Rotation paths and how fast each direction turns (deg/step)
Each turn is a multiple of 5 degrees from 10 to 175, or 0.
Each row of a path follows its step; steps can be skipped.
path 1
step 0: [-16  -1  -7  -2   4   8  -3  16  -4  24 -20 -11  -7 -17  13   9  18  -2
 -10  -1 -15 -10   1  -4 -19 -11  -3 -13  -1 -13  29  15  17   2  12  -9
  12]
step 1: [-31  -1 -23   4  13   5   0  21   9 -24  -9   5   6   8   8  -8   2   4
 -13  -2 -18 -14   2  -8  -5  -8  -9 -17   0  -1   5  -7  24  -7   2 -19
 -17]
step 2: [-12 -11 -18   8 -11  16  -3   9  28   4  -5 -18  -1   2 -10   2   9 -22
 -28   2  -4  -5   2   5 -18   3  -5   3  22  -1 -10 -15  11  21  -4  -1
 -11]
step 3: [ -8 -12   3  18  17   2  28  14  -1   1 -23 -17   4 -10  -1  13   1 -11
  -6  -3  -4  -1  12   5  -4  -8  13 -13  20 -17   2  15  13  14  -9  20
 -15]
step 4: [ -1   6   6   5  10  12  -1   2   9  -1 -21 -10 -12  21  12 -11   8   0
   9  -4 -20 -22   3   7  -1  -1 -26 -16  20 -12  21  -4  12  -4 -18  18
 -12]
step 5: [-13  15  -4  -5  -3   5  -5  12   4   2   2 -12  19  -7   8 -15  19  -5
   9  30 -17  -1   7   4 -10   5  -8  13  12 -14  18  -3   4  21 -12  -3
 -27]
step 6: [-19  19   4  -2  -7  11   4  15   2 -23 -21  -4   8  -3  -2  -5 -14 -14
 -18  10  19  -3  14  22  -9 -12  -3  14   7  -5  25  11  14   8  -7   5
  -2]
step 7: [-22 -13  25   3   0  12  -8   1  14   4 -16 -10  -2  19  10  -2 -19 -11
  -2  23  -9   6 -13  13 -17   4  10  -8  12  -2  18   7  20 -11  10   7
  -7]
step 8: [-25  10  -3  -1  11   0   2   3  -5   3 -26  -8 -11 -13  19  -1 -11  -7
  -3   9 -25   8 -23  -3  -4  11  -1  22  17  -9  -5  -6  14  -7 -22  -6
  -7]
step 9: [-10  15   5  15   4  22  -9  21   6  -4 -15   4 -10 -13   8  -3  -6   3
  -7  -5 -25  23  22   4 -18   8  -7   2  15  15  13   5  -1  14 -11  -7
   9]
step 10: [-10   4  -8  28  14   7 -12   0  13  -1  -9  -9   2 -19   7 -20 -10   7
 -18   3 -19   2   4   5  -7  -9   4   7  -7   7  17   1  15  -2  21  25
 -21]
step 11: [-13   3  -8  -2  -1   7 -24  -4 -17   7 -28 -28  12   1  12  -9  -3 -21
 -22  -6 -13  -4   2 -20 -20  -3  -7  -5  -6  -9   2  -2  14   3  -3  14
   2]
Speeds:
[ -3   0  -3  -8   5  -3   1   0  -8  -4  -9   0   6  -7  -1   6  -5  -1
   0  -4   3   1   5  -3  -2  -2   4  -2  -6  -4   1   3  -2   3 -11  -2
   1]
135
[-2  8 -4  0 -3  2 -5  6  2 -2  8  4 -2 -6 -4 -3 -3  3 -4  6  0 -3  7  6
  1  0  6 -5  3  3 -3 -7 -5  1 -7 -4 -4]
95
[ 0 -8  7  0 -1  2 -4  3  0  6  5 -1  7  2  0  3  3  0  5  5 -5  8  5 -3
 -8  4  6 -8 -1  0  2  3 -3  6  3 -4  0]
160
[ 0  8  2  3 -7  0 -7 -3 -8  0  2  0  3 -2  4 -5  6  1  2  4  4 -4  2 -4
  0 -7 -5 -3 -6 -4  6  3 -2  3  1  9 -2]
60
[-2 -3  6  1  2 -1 -4  0  3 -4  2 -1  4 -8 -7  5  1 -7 -7 -2 -2 -1 -2 10
  4 -1 -2  0 -1  1  1  8 -7 -1  5  7  1]
100
[  4   2   6   0   2  -5   3  -1   0   3   2   1 -10  -9   3   8   2   3
   4   3  -7  -2  -1  -5   1   2  -6  -4   9   1   4   4  -3  -3  -6   0
   1]
80
path 2
step 0: [ -6  13  -3  -8   0  -5   6 -15 -14   6   7  -6  13  -5  10 -25 -14  -6
   5 -15   0 -13   6  -5  21 -14 -24   7  10 -15 -17 -12  -2  25  23   5
  16]
step 1: [  3 -12 -24  -7   4  -1  10  -8  -7   8   6   6  19   2  -6  25 -24   4
   2  25 -16 -17   9  -3  11  -4 -13  -4   2 -32   4   2  -8   0  10  14
 -12]
step 2: [ 12  12 -20 -17   8  14   0  -8   2   6  -4 -13  -3   9  -9  13  16 -13
  -1  16 -22  15   9 -12   8   0   7   9 -16  -2 -33   5  -4 -10  11 -14
 -20]
step 3: [-13   2   3  -4 -11   8  -4  16  -3 -10   4  -8 -10   1 -19 -26 -23   3
  -3  18   5 -10  -6 -11   2   7   1  -3 -32  14 -17 -14 -13   2   8 -12
 -24]
step 4: [ 11  -3   3 -11  -4  17   2  12  20   1  11  -5   4 -12 -21  11   0  22
   5  16  14  -3   3  22  10   2  -5  -9  -3  25   0 -13  -5  28  21   2
  16]
step 5: [ -1  -5  24  -9   3 -10  12  13   2 -12   7 -17  13  -5  14  19   3   9
 -10   2   0   4  16 -15 -15   8  -2  -7  31   6 -20 -10 -12   4  29   5
   1]
step 6: [-17   3  -2  12 -16 -14 -16   2  -5   0 -15 -10  13   8   9   9   4   6
  25   7  -9  -4  40  -4 -17   6 -10  -7 -11   4  -6  16 -19   8   1  10
  -1]
step 7: [ -1  -8 -23  14 -13  -4   1  -9   2 -13 -16   7 -14   3  -5   1 -11 -15
 -10  -4   5  27  26   0  -3   2   9   6 -22  -9   6   1 -11  12  27 -11
  22]
step 8: [  3 -31  -3   8  -8  31 -19  13 -21   5   4   4  10  15   5   1  -6  -4
 -18  -8  -2  14   5 -10  12  13  -4 -11  -3  -9  -1 -20   0  19  -4 -17
   1]
step 9: [ -1  -7   5 -14 -12  17  -3 -23   7  19 -15 -18   9   6  16 -20  -8  20
   1   1  -9  11  -2   1  15  18 -14  21  12   1   5   1   9  23  13   2
 -12]
step 10: [ 18  -8 -11   7  -9 -21  23   6   5  12  -5 -14  -4 -12   8  11 -14  20
  -2  26   5  19   3  -2  -3  24  -5   4  -3 -12  10  -9   4  -8  -4   8
 -26]
step 11: [-10   0   1  12  -3  -5  -8   3  12   7 -16  -6 -16   1  -1  27  29  -4
   0   4   6  26  -5  11  11  10   8   5  -9  15 -22 -15 -19  -2 -16   0
 -18]
Speeds:
[ 1 -6 -1  7 -7 -3 -8 -1  4  5 -5 -1 -5  1  7 -3  6  1 -1 -2  9  7 -3  1
 -1  6  3  1  7 -5  5 -2  3  0 -3  3 -2]
20
[  3  -1   5   0   2  -3  -7   0  -2   6   0  -5   1   3  -3  -9 -10  -9
   3   0   0   4   7   4   0  -2  -2   1   5   8  -2   4   1  -5  -1   2
  -4]
115
[ 7  6 -3  1 -1  5 -4 -3  0 -1  4 -5 -1  4  1  5  7  3 12 -4  1  5  1  9
  3 -3 -6 -1 -3  1 -6  2  4  4 -4 -1  3]
160
[ -1  -2   2  -1   1   1   4  -3 -11  -6   7   4   5   5   4  -4  -1   4
   1   6  10   9  -2   2  -4  -5   2   0  -2  -2  -1   2  -3  -2   1   4
  -5]
155
[-10  -2   1   0   4 -12   1   3  -1  -1   3   6  -3  -3   1   6   4  -1
   5  -6   6  -1  10   0  -1  -3  -3   2   4   3  -3  -3   1   3   0   5
   4]
55
[13 -3  7 -5  5  0  1  3 -1  3  0  0 -4 -7 -4  7  0 -4 -2 -3  3  6  3 -2
 -2 -1  8 -3 -4 -7 -1  3  4  4  1  5  0]
125
path 3
step 0: [  3  -2   5   2  30   7   8  -2  20  17 -15  -5 -13  16   6  -2  -6   6
  -4 -11   6   4 -25  14 -12   8 -12  20  14   2  24   7  -4  18   8 -13
   6]
step 1: [ -1 -16  24   8 -20  -4   2   7  -9   3  -4 -21   7  -6  32   6  -2  13
 -11   4  18 -16  -1  -2  11  -1  11   1   9  -6 -15   6  29   0   0  -4
  14]
step 2: [ 14  16 -13   0  17 -11   0   0  16  12  23   5 -11   3   5  -9  -7  13
 -18   8  -7  -3   1  17  -8 -17  -1  24   8   7  15  -3  11 -23 -19   8
  11]
step 3: [ -5  -9   0   0  12  -6 -12 -18  -4   3   2 -11   3   0  11  18  -4  16
 -16 -12  12   7  -9  -1  13  -1 -10 -43 -16   8   6   9   9 -14  14 -14
  15]
step 4: [-12   6 -12   3  15   3   9   4   3 -15  -2  27  11   6  37  -9   5 -21
 -11 -14  -1 -10   0   7 -16   4  -3   6  20   9  14  12  12   4  -5  13
   7]
step 5: [ -5   1  -2   0 -17  -1 -31 -22  -2  19  11  -8   6  14   2 -14 -10  14
  -2  -9  15 -20   8 -12  -8   0 -11   9  -6 -18  -1  14   7   4  18  -9
  16]
step 6: [ 13  -5 -13   9  19  12  36 -11  18   4 -14   3  -4  14  15   9  -4  15
  -6   5  23  10 -14  21  -3  -4   2  18   9  -3   4   6  -2   6  10  -2
   8]
step 7: [ -6   7  28   8  -4 -17 -11  -7  -2   3   4 -16  13 -11  21   3  -3  18
   1   7   3  -1 -19 -15   5  17   1   3   9   6  -9  -1  27  -3 -16  -3
  27]
step 8: [ -2 -12 -17   2  18 -12  -5  17  14  -5  13  -7 -21   7  14 -15  10  21
 -20  -9  -7 -10   4  17  -3 -25  -4  11  10  10  15   0  -8 -10  -3  -5
  14]
step 9: [ 11  -3  12   2  11   9 -14 -14   0  19  -1  -9  16  -6  14  23  -5  -2
 -22 -14   5  -3  -6  -2  -4 -10  -5 -31 -12 -15  12  10  22  -2   5  12
   8]
step 10: [-13  10  -8 -12   8  -7  17   0  -5  -2   9  18  -2   8  21 -19   3  -9
   0   2  13 -19  -3  26  -8  11 -15   8  12  18   7  20  22 -11  13  -2
  -1]
step 11: [  5   3  -7   8 -23   4 -19 -28  -2  16   5   4   1  12  16   0 -19  10
 -28  -8  11  -2   5 -20   7   8   7   7   5  -2   2   1  -8   6   6 -17
  24]
Speeds:
[  1  -3  -3  -3  -6  -5  -4  -4   0  -1  -4  -4 -10  -5   3  -2   2   0
   0  -2   1  11   4   4   3  -1  -5   3  -4   2   9   0  -3   4   5  -7
   0]
135
[ -3 -10   0  -1  -1  10   6   3   1   2   3   3  -8   5   2   6   0   4
  -7  -4  -1   4   0  -4   7   1   3  -6   2  -4  -2   1  -6   2   4  -2
   2]
135
[ -7   4 -10   3  -2   2  -1  -7  -1  -4  -1  11   2   6   1  -2  -7  -7
   4  -2   4   4   5  -4  -2   3   0  -3  -2  -2  -2   6  -2  -3   3  -2
   2]
55
[  0   0  -5   0   3  -6  -1  -1   2  -4   2   0  -4   0   2  -5  -2   6
   2  -4   1   9  -5  -1   3  -2  10  -4  -3  -2  -5  -8   5  -5 -11   0
   0]
70
[ 11  -1  -7   2  -1  -6   3   5  -1   0   0  -6   2  10  -5   3  -3  -3
  -4  -3   2   1 -10  -5  -1  -1  -4   1  -9  -1   3   4  -4  -1   0   2
   0]
120
[ -8   4   4  -2   4  -3   5   2   1  -1  -8  -1  -1   2   4   1  -2  -5
  -1   4  -3   5 -11   5   5   9  -2  -5  -3   3  -3   4   6   6   3   0
  -2]
115
[  7   4  -1  -2  -3  -2  10 -10  -5   5   7   6  -4  -4  -5   0   3   2
   1   7   3   2  -2   3   6  -2  -2   0  -2   2  -5   3   3   0   2   6
   5]
90
path 4
step 0: [-21  -6  -8   5  17 -16  23  -5   1  -1  12  20  -9  -1  -4  15  -4  10
  -4  -3  19   0 -25  -6  13  -7  -5  -9 -32  -2 -24 -12   1  22  19   2
  -3]
step 1: [ 18   7   6   8  -4  -8 -16   8 -17 -10 -24   9  -7 -12 -25  -1  28  -6
  -3  11  -6 -18   4  20  13  10  -8   7  27  -9  19  16  11  -2  11  -4
  -8]
step 2: [-10   4 -11  12   5  16  14 -15  14  -1  -2 -30  18  28   9 -13  -6 -12
 -18 -13  -5  13  19   4  -4   1  -3 -19  -5   8   2  -5  -9  -9  -6 -33
  -1]
step 3: [  3 -10  11  -7  -1  -9   2  34  -8 -11  13  -6  -8   0   6  -5 -33  -5
   1  -4  14 -10 -14 -40  -2  -4 -11  21  11  -1  -1  -2   7  10  -2  20
  -4]
step 4: [ -1  -5  -5  -7   0   8   8  -9   3  22   9  23   8 -36 -30  15   0   9
  20   2   4  -9  14  16  -5  14  14  -1  -6  -8  12 -17 -12 -18   1 -12
  -4]
step 5: [ -2  -2 -16   5   1   0  -7 -13 -11 -17 -18  -8  -1  11  12  16  25 -23
   0  -5 -14  -8  -1 -13  20 -36  15 -23  -4  11  -9  -3   2   9  13   7
   9]
step 6: [  3   7  -2   4  21  -3  -6  16  18 -18   3 -10 -38  11   0 -10   6  15
  -8  -2   2   3  11  12 -23  26 -22   6   4 -16   3   0  -9  16  -1   4
 -20]
step 7: [ -8  -3   8  -3 -31  12  20 -14  10   9  12  -2  24   9 -30   4 -11 -12
 -18  12   9  -5 -33   4   6   0 -15   9  12   6  -4  -8   6  -6   6 -14
   2]
step 8: [  8  -5   2  18  11  -7   5  17 -15  -2 -11  -4  19 -41  24  -2  -6 -12
   7 -28   3   1  14  -8  17   1   6  -3  -8  -6   1  19  10   0  11  -5
 -13]
step 9: [-10  -1 -11 -13  21 -12  -1   2 -12  -2  -8   3  -6  27 -16 -19  -8  20
   0  12  -5 -20  19  -2 -10 -19  11  -4  -4  -9  27 -29  -9  -2  -3 -11
  11]
step 10: [ 12  10  -6   0 -12  19  -4  -3   6   5  10  -5 -24   8  -9  31   3 -20
  10   0   7   5   6 -28  12  24  -7  -8  21  29  -8   0  -7   7 -11   4
   0]
step 11: [  1 -22  -6   6   6   1  -4   6  21 -27  18  -5  10 -15  -7   9   0 -10
  -4 -10 -12   2 -16  19 -20 -14   5   7 -15 -31 -15   1  -5 -22   3  10
 -16]
Speeds:
[-4  9  5  5 -4  2 -3  0  5  1  4  5  1 -4  4  4  5 -3  0  1 -6 -3 -2 -3
  2  1 -7 -6  0  0  8 -8  6 -7 -5 -2  2]
125
[  2   1  -5  -3  -3  -7  -1  -1   1   4  -6   3  -4   4   5   5  -1  -6
   0 -12  -1   7  -5  -7   2   2   2   3  -1  -1  -7  -4   6   0   3  -7
  -1]
140
[ 5  3 -2 -3  5 -5 10 -2  2  6  3  6 -9  1 -2 -4 -2 -4  7  7  2 -7 -7  0
  1  4 -5  2  3  3 -4  2  0 -3 -3 -1  0]
115
[  0   5  -3  -8  -4  -2  -2   3   0  -1   1   1   6 -12   0  -5  -7   3
   3  -2   5  -2  -8   3   6   2   1  -7  -4  -4  -3  -3  -2   0   4   3
   3]
90
[ 0 -2 -4  3 12  3 -1  2 -1 -2  9 -1  2 -2  7  2 -1 -7  0 -5 -2  3 -1  0
  2 -8 -9  1 -5  1 -4  6 -2  1  0  0  8]
130
[ -2  -1  11  -5  -3  -7   1  -4  -2  -1  -2  -1   1   5  -5   5   0  -3
   1  -6   6  -5  -1   0  -6  -7  -5 -10  -4   6  -1   3   0   2  -2  -1
   3]
155
[ 6 -4  3 -9 -4  3  5  1 -1 -7  3  8  4 -3 -2  0  7  0 -3 -2 -8  0  4 -1
  5 -2  2 -1  0  0 -5  7  0 -6 -1 -7 -5]
110
